In the data rows, zero lies at 7.5, halfway between 7 and 8.
Every row has a hidden score. How much higher is the second row's score than the first row's in each pair? 15 means about the same, 30 much higher and 0 much lower. The score is a weighted sum of the row's numbers plus the product of two more (or one squared), each taken from its middle value.
[ 5  3 10 10  6  8 10  7  6  7 12 12 13 11]
[ 5  9  4  5  9 11  7 10  8  8 10  9  6  6] -> 12
[10  3 13  5  6  7  8  9  8 11 12  9  9  6]
[ 2  7 14  8  5 10  7  7  6  6  8  8  4  3] -> 17
[ 8  4  7  7  6  1  8  5 13  6  8 10  9  7]
[ 4  6  7  3  6 10 10  7  9 11  9  7  8  4] -> 19
[ 5  8  7  6  5  4 10  8 11  5 11  9  8  7]
[10 11 10  6 11  6  4  8  8  5  7  7  7 10] -> 11
[ 5 12 13  4  1 12  5 15  1  0  8  9  3  9]
[ 8  7  4 11 10  2  7  8 13  7 10  5  5  7] -> 6
[ 6  7  8  9  6  6  8  7  7  7 10  3  7 10]
[ 6  8  6 13  7  4  2  9 10  8  3  7 11  9] -> 8
[ 7 12  7  9  6  9  9  4  7  6  7 11 13  2]
[5 6 8 7 5 3 7 6 8 7 9 4 5 8] -> 14
[ 4  8 12 13  9 12 12  8  7 10  6 10  9 11]
[ 6 12  5 12  6  4  2  6 13 10 11 12  6 10] -> 22
[ 4  9  9 11  6  5  6  6  6  9  7  8  6  7]
[10  7  9  9  5 10 15  7  3  8  4  7  5 10] -> 11
[12  5  1 10  9  6  9 11  5  9  9  6  5  4]
[ 9 10 10  6 11  7 10  8 10  9  5  7  7  9] -> 13
[15 14 10  2  8 13  6  5  6  6  9  8 10  9]
[ 4  7 10  7  6  6  7  7 10  5  7  8  3  7] -> 16
[ 3  7  9  3 12 15 10  1  6 11  8  6  4  4]
[ 7 12  4 11  6  8  5  5 11  6  9 13 10  7] -> 15
[11  7 14  4 11  6  8  9 11  7  5  9  5  4]
[ 3  6  8  5  7 11 11  1 10 12 10  9  5  2] -> 19
[ 6  4 10  7 11  6 13  8  5  9  7  7  6  9]
[ 8  9  5 11  5  5 10  6  9  2 10  0  7  9] -> 17
[ 5  2  6  6 13 14  2  5  5  7  6  9  8  9]
[ 7 12  6  9 10 11  9 10  6  8  4  8 14  6] -> 5
[ 6  4  6  7 10  7  1  9  7  9  6  8  8  8]
[ 8 13  6  9  7 11  8  5  7  5  9  6  9  4] -> 15
[5 7 8 7 3 0 2 9 7 6 6 6 9 7]
[13  6  4 13  6 12  3 13  7 13  8  5  4  2] -> 9
[12  9 13  7 12 13  5  9 10  6 10 11  8  6]
[ 7  6  4  8  7  5  5  5  6  6 10  0  6 10] -> 11
[ 6 10  1  3  6 11  6 12 10  5 12 11  6 10]
[5 3 6 4 6 3 2 6 5 6 6 6 8 8] -> 12
[ 9  5  6 11  7 10 15  6 14  6  0  3  2 13]
[ 6  3  0  0  6  9  7 11 11 12  2  6  8  6] -> 19
[10  8 10  6 13  7  3 11  8  3 12  6  6  6]
[ 3  7 13  8  5  8  4  7  1  8  5  9  7  8] -> 14
[ 3  8  9 10  9  7  6  4  7 13  7 10  4  4]
[ 5 10  9  9  3  3  0  9  9  4 10  7  6  5] -> 14
[ 7 13  8 10 10 14  8  9  7  9  4  7 10  7]
[11 11 10  4 10  6  7 10  9 11  8  6  8  9] -> 18
[ 1  6 15  6  7 11 10  4  1  7  7  8  6  6]
[ 8 13  6  9  6 10  7  3  9 12  5  3  5 13] -> 6
[ 8 11  6  9  5  8  9  1  7  4  8  6 10  4]
[ 9  8 12  6 10  5  4 10  9 10  8 11  6  6] -> 17
[ 9 11  5  6 10  7 10  6  5  5  4 11 14  7]
[ 8  6  8  4  9  1  3  5  7 12  4  8  9  7] -> 15
[10 15  3  8  8  7 11  4  0  3  6 10  6  9]
[ 6  4  9  3  7 10 11  4 10  8  7  5  8  6] -> 14
[ 5  7  7 11 11  6  7  8  8 11  8  5  6  9]
[ 6  7  8  6  9  5  7  8 11  6 14  8  7 11] -> 18
[ 5  6 11  9  9  6 13 11  5 13  6  7  8  9]
[10  6 12  4 10  3  4  8  8  4  2  6  5  5] -> 7
[12  9 10  6 15 10  3  6  8  4 11 10  9  9]
[11  3  9 10  4  7 14 13 11  9 13  5  8 12] -> 16
[13  1  6  9  5  6 14 10  6  5  6  8  9  7]
[10  6 12  7 14  7  7  9 10  4  4  8  4  5] -> 11
[ 7  6  8 13  7  5 10  9  7  9  9  9 11  8]
[6 3 5 6 8 4 3 4 9 6 7 4 7 7] -> 9
[ 6 12  5  9 13 11  9 11  7  9  6  1  7 11]
[ 8 14  7  7 11 12 11  7  7  2  5  7 12  3] -> 8
[ 9  7 12  7 13  8  5 11 10  7  9  7  5  5]
[ 7  4  6  3  7 10 12  4 12  4  6  9  9  1] -> 13
[ 8 12  6  8  4 10  9  2  6  6  9  5 10  6]
[ 4 10  9  4  0  9  2  8  7  5  3  9  0  8] -> 12
[12  4  5  3  6  1  8  4  2 12  6 10  5  5]
[ 5  6  7  7 11  7  7  6  8  9  9  4  8  5] -> 19
[ 6  4  7  7 10  5 10  6  6  6 12  6  9 10]
[ 6  5  4  7 10  5  2  7  6  7 11  2  5 10] -> 8
[ 6  4 10  8 12  8 12  8  8  4  5  8  0 10]
[ 6  5  8 13  8  4 11  6  9  9  9 13 10  7] -> 19
[ 7  4  6  6  6  5 13  5 11  5 10  9  7 10]
[ 9  9 13  6 11  7  7  9 10 10  9  8  6  7] -> 13
[ 6  8 11  8 11 10  8  9  0 15  4  7  9 11]
[ 5 11  8 12  6  7  6 12  6  7  5  8 10  6] -> 15
[ 9  5 12  4 10  5  4  6  9  6  1  3  7  6]
[7 6 9 8 9 4 3 4 8 7 0 2 7 6] -> 15
[ 7  7 11  5 11  5  6  7 10  4  4  6  5  5]
[ 7  9  6  9  9  8  9 10  7 10  5  6 11  8] -> 19
[ 6  7  9 12 11  7 11  8  7 11  7  8 10  9]
[ 3 11 11  3  0 11  7 14  0  4  9  9  5 10] -> 22
[ 5  5 11 10  3 11  9  4  4  9 10 12 14 13]
[ 4  7  4  6  3  4  6  5 12  9  8  7  8  4] -> 11
[12  8  8  4 10  6  7  6  8  4  6 12  5 12]
[ 4  6  7  1  5  9  9  4 11  6 11  9  9  4] -> 17
[ 8 14  6  6  5 13  7  5  9  0 10  2 11  8]
[15 15  8  2  7 11  6  2  5  8 10  7  9  8] -> 12
[ 1  5 14  6  6 11 10  4  2  8  7  9  7  6]
[10  8 13  8 12  8  4 10 12  6  7  8  8  4] -> 10
[ 9 12 10  3 10  6  8  7  9  9  8  9 10  9]
[14  6 14  5  9  8  9 12 10  8  7 10  8  6] -> 12
[12  5  6 14  2  8  5  4 15  6  2  6  4 15]
[11 11  4  8 11  4 12  4  2  4  5  8  6  8] -> 26
[ 7 11  2 10  7  6  5  6 12 10 10 13  7 10]
[ 6 11  4  8  9  4  9 15  8  0  6  8 11  9] -> 17
[ 5  6 11  9  5  8 10  9  7  9  8  5 11  9]
[15 12  6  0  4  7  8  7  2  9  5  8  5 12] -> 9
[ 4  5  5  5  8  8 10  0 14  6 11  7  3  3]
[ 6  7  6  8 13  9 12  9  9  8  6  7  8 11] -> 21
[ 9  9 10  7 13  8  5 12  8  2  9  7  5  6]
[12 10  3  7  9  5 11  5  1  7  7  8  4  5] -> 13
[11 10 13  6 12 12  5  9 10  2  9 10  8  8]
[ 5  6 12  6  9  9 14  6  8  6  1  8  5 12] -> 5
[ 7  5 10  6  9  7  7  8  4 13  6  6  7 10]
[ 9  5  5  9  7  3 12  8  7  6 11  4  9 10] -> 20
[ 8 11 10  7  9  7  9  6  9 13  7  9  7 10]
[4 6 8 7 6 2 5 8 5 6 8 4 6 8] -> 19
[ 7  8  6 11  8  5 11  6 10  6  5 15  9  9]
[ 6 15  8  8  6 15  7  9  8  2 14  3  8  9] -> 25
[ 7 11  6 11  9  9  9  8  6  6  5  9 14  4]
[ 7 10  7 10  7  7  5  2  9 13  9  8  6 11] -> 17
[ 5 10  8  5  6 10 10 11  8  1 14  9  6  9]
[ 4 10  6 10  9  7  7  4 14 10  8  9  3  4] -> 3
[ 4  2  8  5  6  7  5  6  6  4 10  9  8  7]
[ 5  7 10  8  6  5  5 10  7  3 11  6  6  8] -> 13
[ 7 12  6  9 10  8 13  4  7  4  5 10 12  6]
[ 7  0  2  8 11 13  0  6  7  5  4  9  9 11] -> 23
[ 6  3  6  7  8  5 13  5 12  3 11  9  6 12]
[ 3  5 11  5  6  9 10  6  3  6 10  6  8  8] -> 20
[ 2 10 12 11  7 13  5  6  7 12  7 13  6  3]
[ 6 10  6  7  5 13  5 13  6  5 14  6  4  7] -> 16
[ 4  9  6  5  8 11  6  6  6 13  7  7  5  5]
[10  9  6  6 13  4  2  7  9  2  4 10  5 10] -> 16
[ 5  2  7  7  9  6 11  4  7  7 11  7  8  9]
[15 13  9  2  6  8  4  2  3 13 12  6  9  9] -> 11
[ 6  8  8 12 11  8 10  7  8 10  7  7  9  9]
[ 4  6 13  7  6  8  7  6  3  7  6  8  7  7] -> 17
[ 9 13  6  8 10 11 10  7  9  3  6  6 13  4]
[11  9 12  5 11 12  7  4 10  3 13 10 11  9] -> 21
[ 3  7 10  6 14 13  8  5  4 15  6  8  5  6]
[ 5 10  5  9  8  8  7  7  8 11 11 13  7  9] -> 18
[ 5  9 11  4  0  4  3  8  4  1  3 11  7  5]
[ 2  5  9  4  6  7 11 10  4  6  9  5  8  5] -> 24
[ 9 11 11  4 11  7  3  9  9  6  8  5  6  8]
[ 5  2  5  8 10 10  0  7  5  5 11  8  9 11] -> 26
[9 8 9 5 9 2 1 8 8 8 4 9 9 8]
[ 6 10  5 10  6  5  5  5 14 10 12  8  6  6] -> 13
[ 5 13  7 10 11 11  8  9  9  9 10  3  6  9]
[ 5 11  5  6  5  7  5  8 11  5 14 11  5  9] -> 17
[12  4  5 13  8 10 12 12  6  5 10  9  3  2]
[ 5  7 11 11  2  6  6  6  5 10  9  7 11 12] -> 15
[ 6  9  7 11  6  8  7  9  5  7  3  8 14  4]
[13  4  4 14  6 13  2 11  8 14  6  7  7  1] -> 13
[ 8 12  6  9 12 11 10  9  7  7  2  6 12  5]
[10  9 10 14  0 11  7  2  9  1  2  5 13  0] -> 6
[ 6 14  8  9  3 12  4  6  4  6 14  5  4  6]
[ 9  9  8  6 11 11  9 12  9  4 11  2  9  4] -> 14
[ 4  3 10  7  7  7  8  6  5  5 11  7  9  8]
[ 6 10  2  4  4  6  5  9 11  8  7 10  6  9] -> 6
[ 7 10  9  9  9 13  4  8  6 10 11  5  5  7]
[ 5  9  8 11  9  8  8 12  8 13  5  7  9 11] -> 12
[ 3  6 15  9  2  8  5  6  2  8  6 11  8  9]
[ 5  7  8 13  9  5  9  7 10 10  8  9  9  6] -> 15
[ 8  6  6 10 11  8 10  8 10  8 10  7 10  7]
[ 6  3  0  5 10  8  0  2 11 10  2  6  7  9] -> 7
[ 8  8  6 10 12  3 11  8  5  9  2  6  6  7]
[ 8  7  8 10 10  9  7  8  9  9  7  5  8  5] -> 17
[ 3  7 11  6  3  5  8  4  9  6  7  9  5  6]
[ 4  6 10  7  7  5 10  8  6  6 11  5  7  7] -> 20
[ 7  6  9  7 11  2  9  8  9  4  5  6  4 12]
[ 4 10 10 10  5  7  2 10  9  3 15  5  4  6] -> 23
[ 4  4 10  8  5  5  7  9  7  6 11  6 11  8]
[ 6  9  5  7 12  6 10 12  7  5  9  2  7 12] -> 16
[ 7  7  7  6  1  3 10 10 10  5  4  7 11  8]
[ 6  9  9  6  3  2  9  4 13  3  8  9  9  4] -> 13
[ 7  8  7 10 12  8 10  9  9  8  8  6  9  9]
[ 9  9  9  7 15  6  5  8  7  1  8  9  6  8] -> 18
[15  7  9  7  0  8  8  5  8 15 11  4  8 11]
[ 4  6  8  8  7  3  5  9  6  8 11  7  6  8] -> 21
[15  2  7 15  1 15  3 11 12  4  1  9  0  5]
[ 5  5 10 12 10  7 12  9  7  9  9  9  8  8] -> 27
[ 6 10  7 11  4  6  8  8  6  6  9  6  7  8]
[ 7  9  9  7 12  5  8  8 11 11  2  4  4  6] -> 4
[ 8 11  5  9  6  9  9  5  8  4  8  7 14  4]
[ 4  3  7  4  9  9  8  7  4 10 10  7 11 10] -> 20
[ 6 11  1  7  8  5  4  8 12  7  9 14  6 11]
[10  6 11  5 10  6  7  8  9  6  3  7  4  6] -> 7
[15 13  6  3  5 11 10  5  6  8  6  9  8  8]
[ 5  7  6  7  4  6  5 10  5 12  5 10 11  6] -> 20
[11  8 13  5 11  8  6  8 11  7  6 10  7  6]
[ 5 12  7  8  9  9 10 15  6  7  6  7  8 10] -> 21
[ 5 11  6  9 10  7  9 12  7  9  4  5 11  9]
[10 10  3  8 10  3 12  2  0  6  9 13  2  9] -> 18
[ 5  5 12  7  3  5  6  9  7  3  9  5  7  7]
[ 5 12  2  6  6  5  9 15  8  4 10 11  5  9] -> 19
[11  4  2 12  9  5  7 10  5  8  9  6  6  1]
[ 6 12  3  9  5  6  5  9 10  8  6 13  7 12] -> 17
[14  5  9  9  0 10 12  3 12 15 10  6  7 12]
[13  3  1 11 10  4  5 11  3  8 10  7  6  1] -> 17
[ 8 14  4  9  9  8  3  3 10 11  8  4  8 10]
[10  9  9  5 12  6  3  6  8  8  4  8  8  8] -> 16
[13  3  3 11  5  9  7  9  3  9 11  9  6  4]
[14  6 12  3 10  6  8 12 10  9  3  9  7  6] -> 6
[ 4 10 11  8  5 10  8  8  9  6 11  4  6  8]
[10  4 13  5  6  7 10  8  8 12 12 11  9  7] -> 14
[ 8 12  6 10  7 10  9  5  7  9  7  7 12  4]
[10  9 15  5 10  9  7  6  9  8  7  7  6  6] -> 13
[10 11  4  8 10  5 11  3  0  5  8  7  3  6]
[ 6 11  8 12  8 10  6 10  6 12  2  7  9  7] -> 8
[ 7 13  3 11 11  7  5  3 10 10  6  5  5 12]
[14  4  5 15  3 15  3 13 10  6  3  7  3  4] -> 12
[12 10  8  5  9  3  5  7  9  3  6 11  5 14]
[13  4 11  7  5  4 11  6  8  6  8 10  8 10] -> 15
[ 5 11  4  6  7  9  8  9  9  9  9  9  7  8]
[ 7  0  3  6 11 15  0  3  8  5  4 10 10 12] -> 19
[13  4  8  9  1  1  5  8  6 11  8 11 10 15]
[15  2 10 15  0 11 10  6 12  5 11  4  2 12] -> 11
[ 7  5  8  7  5  2  2  8  8  4  2  2 10  8]
[ 9 11  9  3 12  6  7  8  9  6  8  8  9  9] -> 20
[13  7 11  5  8  4  7  5 10  9  9 10  7 10]
[ 5  4  4  0  1 12  8  8 10  8  5  6 13  5] -> 20
[12  5 12  6  7  7  8 10  8 12 10  8  9  7]
[ 8  5  8  7  9  4 11  9  8  6  4  7  4 10] -> 12
[14  0  1 10  7  9  8  8  5  7  8 10  8  2]
[10 10 10  4 10  5  9  7  9 11  9 10  9  9] -> 15
[ 4  7  9  8 10  7 10  5  9  8  9  5  6  7]
[14 11  2  3  8  9  4  3  0 13  9  0  6 10] -> 11
[ 9 13  3  9  9  8  9  5  0  5  7 11  3  9]
[ 8  7 13  5 10  9  9  4 10  6  7  9  6  6] -> 12
[10 11  4 10  9  7 15  4  0  6  5 11  3  6]
[ 7 13  1  7  4  6  4  8 11  6  9 14  5  8] -> 17
[ 8 10  7 11  7 10  8  7  7  8  7  7 12  4]
[ 5 11 14  6  0 11  5 15  0  2  4  9  4 10] -> 10
[10  5 14  6  8 10  8  9  7  9 11  7  8  6]
[ 4  4  7  1  1 11  9  6 14  6  6  7 11  3] -> 11
[13  8 10  6  3  7  6  4  8 15 10  6 10 10]
[15  6 13  4  4  6 11 10  7  9  6 11  8  5] -> 15
[ 9  4 14  6  6  9  6 10  6  7 14  6 10  7]
[ 6  6  5  8  7  5  4  7  6  8 12  0  5 12] -> 9
[ 2  8 12  6  8  9 10  5  6  7  9  8  6  5]
[ 8  9 13  6 12  7  5  9  7  2  5  7  5  7] -> 10
[ 7  7  6  4  6  8  8  7 11  5  5  8 10  2]
[11 10 15  6 12 10  5  9 12  6  6 10  6  7] -> 15
[ 4  7 10 12 10 10 11  8  8  9  8  8  9  8]
[14  6  3  5  6 10  4  7  7 15  8  1  7  4] -> 3
[ 5 11  7 11 11  8  3 12  8  6  5  3 10  6]
[ 6  7  6 12 10  5 10  7  9  6 10  6  8  5] -> 17
